Each path below is one point turned by a fixed rotation once a step. After each direction that follows a path, write how fast that rotation turns it, in degrees each step (0 if it stays still).
Each turn is a multiple of 5 degrees from 10 to 175, or 0.
Each row of a path follows its step; steps can be skipped.

step 2: [-10   9   4  28   3  23   6  20  11  54 -33  51  28 -26  23   9  43  30
   6  10  -4  25 -14  39 -29 -34  -8  34   8 -14 -29   5  24   5  -3  31
   5 -26  22  10 -63 -42   7  45   2  22  27  28 -16   7   0 -20  -6  32
  13 -11  30  -2  18  -1  55 -17   0 -13 -28 -55  -2  -7 -20  -1  18 -23]
step 7: [ 38 -16 -30 -10  11  13 -32  -6 -13  12  27  -8  25  26  22 -30 -26  21
  -5  27 -11  44  -1 -24 -11   5  14 -14 -48   8   4   9 -11  43 -24  29
   4  34  15 -47 -18  21  -2 -17 -53 -17   4  -2   6 -59 -43 -29 -11  32
 -14   1   4  52   2  14 -34   0  15  10  54 -36  13 -39  -1 -11  -8 -17]
step 8: [ 49  -3  21  -8  37 -49  13  -7  -2 -19  40  16  44 -17  10 -15 -21   8
  56 -26  -1 -23 -14  39  31  12   5  21  -2  40 -21  -1  -2 -28   2  22
   0  13  24 -51  -3  28  20  13 -15 -17  11  -3 -25 -22  -1  35  38  20
  13  35 -62  37  37 -23 -24  15   2 -23  15   5 -19   8  18   3 -11  37]
step 14: [-32  -1 -48 -47   9  -1   1   5  21 -11  10  33 -24   9  30  39  44  27
 -27  28 -39  36   9 -13 -29  21  -4  22 -22  32  -7 -54 -35 -32   0   8
   7 -32  -5  19  13   9 -10  10 -31  12 -13 -39 -23  11  -6 -16  27  44
  19  -4  40   5   5 -10   9 -19 -18 -46  -6   2  29 -24  -3 -18 -44 -37]
step 16: [ -6  -9   1  -9  15  29   9 -39  39 -33   2   5   8  31  36 -12  -8  17
   6  36  30   9 -27 -18 -12 -50  12  18  12 -10  20  27 -42  25  -4 -42
  50  -5  -5  11  53 -35 -40 -13 -30   2  28   3  42 -27 -19  -9  -1 -16
 -17 -27  36  43 -22  23 -11   9  -6  45   4 -13  12  29  33  26 -30   9]
step 25: [ 16  12  20 -50   0  16   2   3   8   3   4  -5  18   4  44  23  -8 -21
  -3  11  27  10 -29   1  20  -8 -34  10 -31   5  12  17 -15   3  33 -55
   6  27   1 -25 -10 -33  31 -34 -22 -23  17  36  39  -4  76 -14 -25  30
   3  53  22   2 -36  22   0  16 -63  -4   8 -30 -14  -2 -27  27   9  -9]
step 26: [-13  29   5 -47  -7  19   9  32  39  10  14  15 -19  41  21  10 -16  28
  49  10 -25 -17 -14 -24  14  27 -16 -24 -43  22  33  30  -1  -4 -34 -29
 -10  26 -13  26  16  22   1 -20 -11 -27 -23 -58   3 -20  -1 -12  15   9
 -52 -18  -3  14  -7  -5 -28  -7 -26 -51  48   1 -31 -35   5   6  24  34]
[ 13 -10   0  -6   6   0  -3   0  -6   2   2   1  -8   2  -2   9  -7   0
   0   0  -2  -6  -4   8  -5  -2   1  -7  -7   9  -9 -12   0 -11   1  -3
  -1   6 -10   5  -2   7   4  -3   3   5   8   4   3  12  10   9  -6   3
   1   5   8  -1   2  -3  -1  -1   5  -5  -2   2   0   1  -7   6 -23  -2]
70
[-14   6  -4   8  -2  -3  11   4   1  -2   2   4   0   4  -1   8   1   1
  -7   0   2   4  -4   6  -1  13   5  -2   0   6  11  -8   4   4  -9  -2
 -13   2   6   6   4  -2  10   9  -1   0   2   1   8   5  -1  -1  -9  11
   1   7   9  -6  -1   4   5 -10   2  -6   8  -8   6  -1  -2   9   4  14]
90
[ 11   0   4  16   0  -7  12   2   2  -7   4   0  11   0   9  -2  -5  -6
  -2  -3 -11   4  -9  -2  -5   1 -10  -9   3   6  -8   4 -10   8  -2 -11
  -5  -3 -19  -4   6   3   3   1  -1   1  -2   2   0  -1  -1   6   6  -7
   6   7   0   0  -5   0   3   1  -4  -3 -11   5  -1  -1  -2   4  10   4]
145
[ -6   8  -1   1   3   7   2   4 -16  -7  -3   5  -9  -5  -4   4   7  -2
 -11   1   2  -4   4   3 -10  15  -5   8  -3   4  -3   1   5  -2   8 -10
  -2   3   3   1   5  12  -8  -4 -12   0  -2   2  -5   4  -2   3   1  -3
   3  -1  -2   3  -2  -4   1 -10  12   3 -16   0   4  -2   6   0   9 -12]
80
[ 10   4   3  12   0  -1  -1   1  -5   1  12   6   3  -4   0  10  -1   1
  -4  10   6  -1  -1   4   2   2  11   5   8  -5   0   9   5   9  -3  -4
   8  -4   1   6   6  -2  13   9   2  17  -6 -10  -3  -5  14  -2   6   6
  -2  -9  -1   9   8   3   0  -1   0   5  -3   6   2   3   3   4  -7  -5]
55

step 7: [-12  -3 -23   1  14  58  12 -25  43  11  25 -33 -44 -11  23  11 -28 -34
  17  10  33  34  10  -9   7 -17  14  20  16   6  -3 -12 -31 -18  44 -39
  18 -12 -11  35  19   4  36 -25  44  -6  17 -20 -13 -12  39  15  35   2
 -18  -4 -33  60  16  41  10 -11 -25   5  16  23  50 -14 -46  21  20  19]
step 8: [  4  25 -29  -8  13   4 -19 -29  22 -27  -9 -13 -24  -1  12  32   9  19
   0 -13   1   5 -45  -4  -1 -18  61 -20  -1 -28 -41  37  -4  59  14 -25
  -9 -51  29  25 -10 -23 -11  28  10  -8  25 -12  18 -24  22  26 -20  17
  14 -38  23   1  -4 -55  49  25  30 -14  -3 -10  45 -14   3   9  12 -69]
step 14: [  3  -3  17  19  41 -22  25 -29 -25  22  21  -7   3  13  17  26 -14  35
 -24  33  31  15 -25 -22 -29 -19  -3   9   5  36  -8  24  19  -1  29  32
  18   8   7  15 -13 -60   3  -6  28 -55  33  13  19 -30 -36   4   5  -6
  37  45 -57  25  31 -63 -15 -33 -27 -16  28 -22 -27 -19 -13   5  -8 -12]
step 20: [ 16 -22 -31 -23 -25  -1  20  38   7  15   7 -17 -18  -7  32  33  19 -33
   0  -8  43 -47  30 -28  -6   5   1 -20 -57  -5 -32 -16  -8   5  20  13
  58  17  46  56  22 -16  10  13 -32  33   8  29  -5 -23 -20  -4  30 -25
 -31 -15 -43  34  -4 -25 -13 -18  46   2 -25   3  21 -45  19  14  10   1]
step 25: [-28  21 -32  23 -12  19  45  44   4   2  -4 -27 -17  12  16  38  20  -7
   8 -45   7   6  22 -22  -1 -53  53  24 -42  13 -25  -4 -21 -36  41 -35
  38  13  10   0 -39   0 -14  40 -11   0  29 -20 -11 -44  18  25 -41 -20
   0  60   0   4 -25 -15 -16  -4  30 -35  -8   8  -7   1  22  31  13  -4]
step 29: [ 15 -11  35  -4   2  -8  -9  39   1 -15 -24 -85  35 -15   3 -43  20 -11
 -26   4  11  21   9 -14 -11  36  13  27  51  30 -14  -2 -16  -8  45 -20
   5 -27  12  34   8 -10 -13 -19   3  41   3  13 -13 -47   6  32 -26  12
 -37 -12  11  -2  46  -2  19 -30  23  26   6 -29 -28  24 -64  17  -5  10]
step 30: [ -6 -39  -9   8  15  48   6  -4 -14 -45  18 -35 -10 -22 -22  10  13  26
  40 -29 -10  18  17 -54 -19  -4 -14 -18 -22 -26   6 -20 -31 -13   8 -14
  26 -14 -26  27 -35   5  12  35  47 -26  26   2 -23 -11 -18  38  22   8
  10  63 -19   6 -13 -63  22  46  12   2  23 -30 -16  -7 -31  28  30   1]
[  6  -6   1  -1   2  -9  -1 -12   7   4  -2  -5   3  -1   9  -4  11  -4
  -3  -1  -3  -2   8  -2   3  -8  -6  -9 -10   3   4  -7  -3   8  -5   2
   8   0  -6   8   1  17  10  -6   2  -4   0   4 -11  10   6   1   6 -12
   5   2  -9   7   7   6   2   9  -5   5   9  -1   2   1   3  -7   3  -1]
170
[  4  -1   1  -2   3   7   4  11   6  -5 -10  -5  13  10  -2   6  -6  -2
   6 -10   5   3   0   0  -9   2   6  -5 -12   4  -1  -8   7  -5   4   3
   0   0   0   6   6   0  -9  -6   3  -2  -8   0  -5 -10   2   1   3   6
   0   3 -15  -5   6   9   5  -4  -2  11 -14  11  -1   1  -2 -10  -3   0]
80
[ 10 -11  10   4   5   1  11   5   8  -8   5  -2   3   3   3   6   5  -3
   4  13  -2  -6   2  -1   6   4   8   5   3 -14  -2  -5  -6   3   4 -15
   4   3   8   2  -3   3   2   1   7   9  -4  -2   7   5   1  -4 -10  -3
   9   8   9   0   2   1  -4   0  -3   8 -11  -4  -3  -2   2  -3   2 -12]
85
[ -1   3   2  -1  -8   8  -5  -1  -8  -2  -1   7   5  -7  -6   6   2  -9
   5  -2  -1  -5 -10   7   3  -5  -4   2 -13   1  -4   5   3  -5  -4  -8
   1   1  -2   3 -12   8  11   7  -3   7   6   7  -2   8   3   6   5   9
   5  -1   1   2   1 -14   7  -8  10  -3  -6   3  -1  10   2 -16   5  -8]
145
[ -7   9   0 -11  -1   8  -9   8   3  16  -2  -8   2  -3  -6  -1   3  -2
   1   4   2 -10   3  -3   2  -2  -2  -1  12 -13   5  -5  -2 -10   7  -5
  18  -5   3   7  -2  -3   7  -6 -12   0  -1   4  -2 -11  10   2   1  -1
  -3   9   3  -1  -1   0   7   8  -2  -2  -4  -1   2   2   3   0   8   7]
80
[  2   4 -10  -2   9   3  -8   4  11   8 -10   0  -1 -13   8  -2  -5   4
   0   4  -7   7  -9   3  -4 -15   4   6  -4   6   1   6   1   0   5 -15
  -5  -2   1   3   2  -1  -2  10  -1  -5  -2  -7   6  15   7  -4  -2   1
  -5  11  -5  -7  -5   6   2   8  -2  -4  -1   3  -5  -7   3   0  -3  -6]
45
[ 10   1  -3   2   3   3  -3   1  -4   4   6  -3   2   6   7 -10  -2  -1
  -2  -3   2   1  -5 -14 -10  -5   8   4  -9   3   3   2  -5  -9 -12  -5
  -7 -13   9  -3 -13  -3 -12   5  -8   9   1  15  -2  -3  -3   0  -3  -6
   1  -1   8   6   2   7   4  -2  -5   6   4  -8   2   2   8  -4   1   5]
90

step 0: [-58   7  14 -12 -24  33 -46   1  41  27  32 -37 -34  12 -17   6 -32 -23
 -47 -17   8 -66 -23  25   5 -36  15   4 -18  16 -20  -1   5  44   5   1
  36 -46  23  -9  21 -32 -29 -13  20  23 -33  17  21  19  15 -25  40   2
 -49  21  19   0  45 -39  22  21 -16  -9   5  25 -21  -7  -8 -17  18 -20]
step 4: [ -9  28 -13 -52 -30   2 -52  16  38   4  26 -35 -24 -43  23 -44 -41   5
 -32  -4  -4 -68  34   1  21 -41  28  -7   9  28  -5   2  -3  48  -9   6
 -47 -25  -9  35 -17  37 -21   8 -11  38 -23  -2  21  -5  15  11  26 -13
  -9   9  46 -11  12 -10  52  31   4 -32  26   9   7 -22 -21  -4 -23  -7]
step 5: [-46  18  -9 -57 -21 -21 -47  28  17   6  28 -13 -39 -21 -25 -62 -18   8
  39  30 -13  13  -8  22  -9 -19 -11   5 -23  51   1  -3   4  17 -17  10
   6 -50   9  23  27   1  18  19 -36  30  34  -2 -14  23 -20   7  13   3
 -24 -32  -4  28  13  35  17 -18 -20  21  47   1 -30 -40  18 -37  24 -57]
step 9: [-61  -1 -11   3  44  18  -4   0  49  22  27 -40 -23 -24 -32 -11  -9   7
  11  14 -36  -4 -34  34   7 -38  44 -14  18   5 -10 -19   8  36  30  26
   8 -33  -5  62   9  -8  35 -19   8  33  33 -45 -10  31 -10  19  38  11
   0 -16  -4  -3  44  21 -16   6   1 -16  46   1 -19 -44 -14 -44  28  11]
step 14: [  2   4   9   9 -28  20  -6  29  70  -4  17 -34 -16 -38  -3 -36 -15  -4
   7   5 -21 -14 -28  -2 -22 -10   7  -5 -48 -17  37  57  18  42   5  23
  -5  -3 -27   5  58  44  20 -43 -27   2  27  28  20  17  -2  22 -20  23
 -53 -12  31  -6  32  22  39 -29 -32  18 -14 -24  -4 -21 -52 -23   2 -18]
step 30: [ -2  38  -4 -20  -1  16 -43   0  30  24  24 -55 -25  -7 -52  -4 -33  12
 -62  15  20  -2 -37   8 -54  14 -17  26   4   9  13  22 -13  67  10  -4
  33   0   6   4  24  17  20  35 -51  25 -14  33  13  58   7 -22  31 -49
  -5   9  20 -19  37  -8  15 -17  16   8   9  25  -4   9  20  13  27 -16]
step 31: [-14  48 -19 -39  -6   1 -35  35  53  -1   6 -41 -30 -37 -10 -13 -46 -16
 -13   7  -9   6 -16   7  15   9   4  38   6 -21 -19  34  22   5  47  34
 -51 -31  -8 -11  -1  24 -10   5  41   1  -2 -32  23  16  55 -14  28 -28
 -50  17   1 -24  42 -23  -6   0 -34  15  -8  24 -12 -24 -29 -32  40 -35]
[ -3  14   1  11  -7   2  -2  -7  -3  -3  -7   0   1  -2  -3   4 -12  -6
   8   2 -10   6  -8   4 -14   7   6  -1   5   1  -8   1   1  -5  10 -13
  -4   1   4   1  -2   5  -3  18  -3   4   0   7  -3   6 -10   6  -5   9
  -9  -1   2   2   4   7  -4   2   1   5   1  -2  -9   0   5  -6   7   6]
115
[-13   8  -7  -2   2 -16  -2  -1  -3   6 -13   1   8  -3  -4  -9   6  -4
  -2   1  -2  -3   8  -2   5  -4  -4  -1   3  -3   4   3  -7   4   7  -7
   6  -7  -2   8 -10  -8  -5   5   7   2  12  -5   5  -7  -4  -6  -2   0
   4   1   3  -1   5  12  -1  -5  -7  -1 -12  15   5   4  -2  -9   3  -5]
95
[  2   3   2  -4  -6   1  -2   7  -2  -1   6   8  -7  -2   2  -2  -1   1
  11   2  -1  -2   8   2   8   1   2   5  -5   1   3   5   1  -5   6  -5
 -12   6   3   5   5  -2   1   6  -1  -6  10  10  -5   3   9   5   5  -2
   5  -1  -5 -12  11   2  -9 -10 -12  13   7  12   8  -9   1  12  -8   1]
110
[ -1   6   7   0  -4  -2  -1  -4  -2  -3  -4  -1   1  -6  -2  11   2  -5
  -3  -9  -2   6   2  -3  -2  -3   4  12 -12  -4  -1  -4   7 -11  -6   0
   5  -1  -2 -10  -4   6   5  -3   0   0 -14  -2   1   4   5   3   1 -20
   9   0   9  -9   8   9  -1   4  -1   0  -8   7   3  -2  14   1  12  -7]
10
[-10   0  -7   0  -1  -2   0  -4   7  -2  -4 -10   2   0   0   6   1   1
  -4  -3  -6 -11  11  -3  -2  -3   2   0   2  -7  -2   0 -11  -8  -4   2
 -19  11 -12  -1   0   2   8  -6   7  -4   3  -6   5  11   4  11  -2   1
  -3 -11  11   1   1   3  -5  -3   4   0   4 -10  10  -3  -7  -8  -1   8]
145
[ -3   9   2  -1  -3  16   6   0 -10   4   3   1   2  -6  -2   1   2   1
 -13  -7   9  -8   1 -13  -2   6   0  -4  -2   4   3   5   4   5   7   0
   1  12  -3  -1  -4  -8  -9 -10  -7  -3   3  11   6   5  -6  -1 -10  -3
  -5   2   6   1  14   7   1  -6   3  -4  -7  -6  -5   3   2   7 -11   0]
95
[  6  -1   8   5   9  -9  -6  -8   6   9   2  -2  -2  -2   5   2  -9  -3
   4   0   7   0   0  -7   6  -7  -4  -6  16   6  -5  -6   5   2  -7  -6
  -8  -2   1   1  -5   0  -8   1 -18  -9   4  -1  -4   7   5  -3  -3  -8
  -1 -12  -3  -9  -6   9  -1   6  -8  -5  -5  -8   6   2   8  -3  -5  -2]
130
[  1  -7 -12  -2  -4  -8  13   2   6  -5 -10  -5  -7   0   8  -2  -2   6
  -3  -4 -16   1 -14  -5   4  -1  -6   9  -3   4 -14  -4  -2   6   5   4
   3   4  -6 -11  -7   3 -12   4  -7  -9  -2   0   1  -1   4   3   3   2
  -6   4   2  -3   2  -6  -7  -1   3   3  -5   9   1   4  -1   1 -14  -4]
90
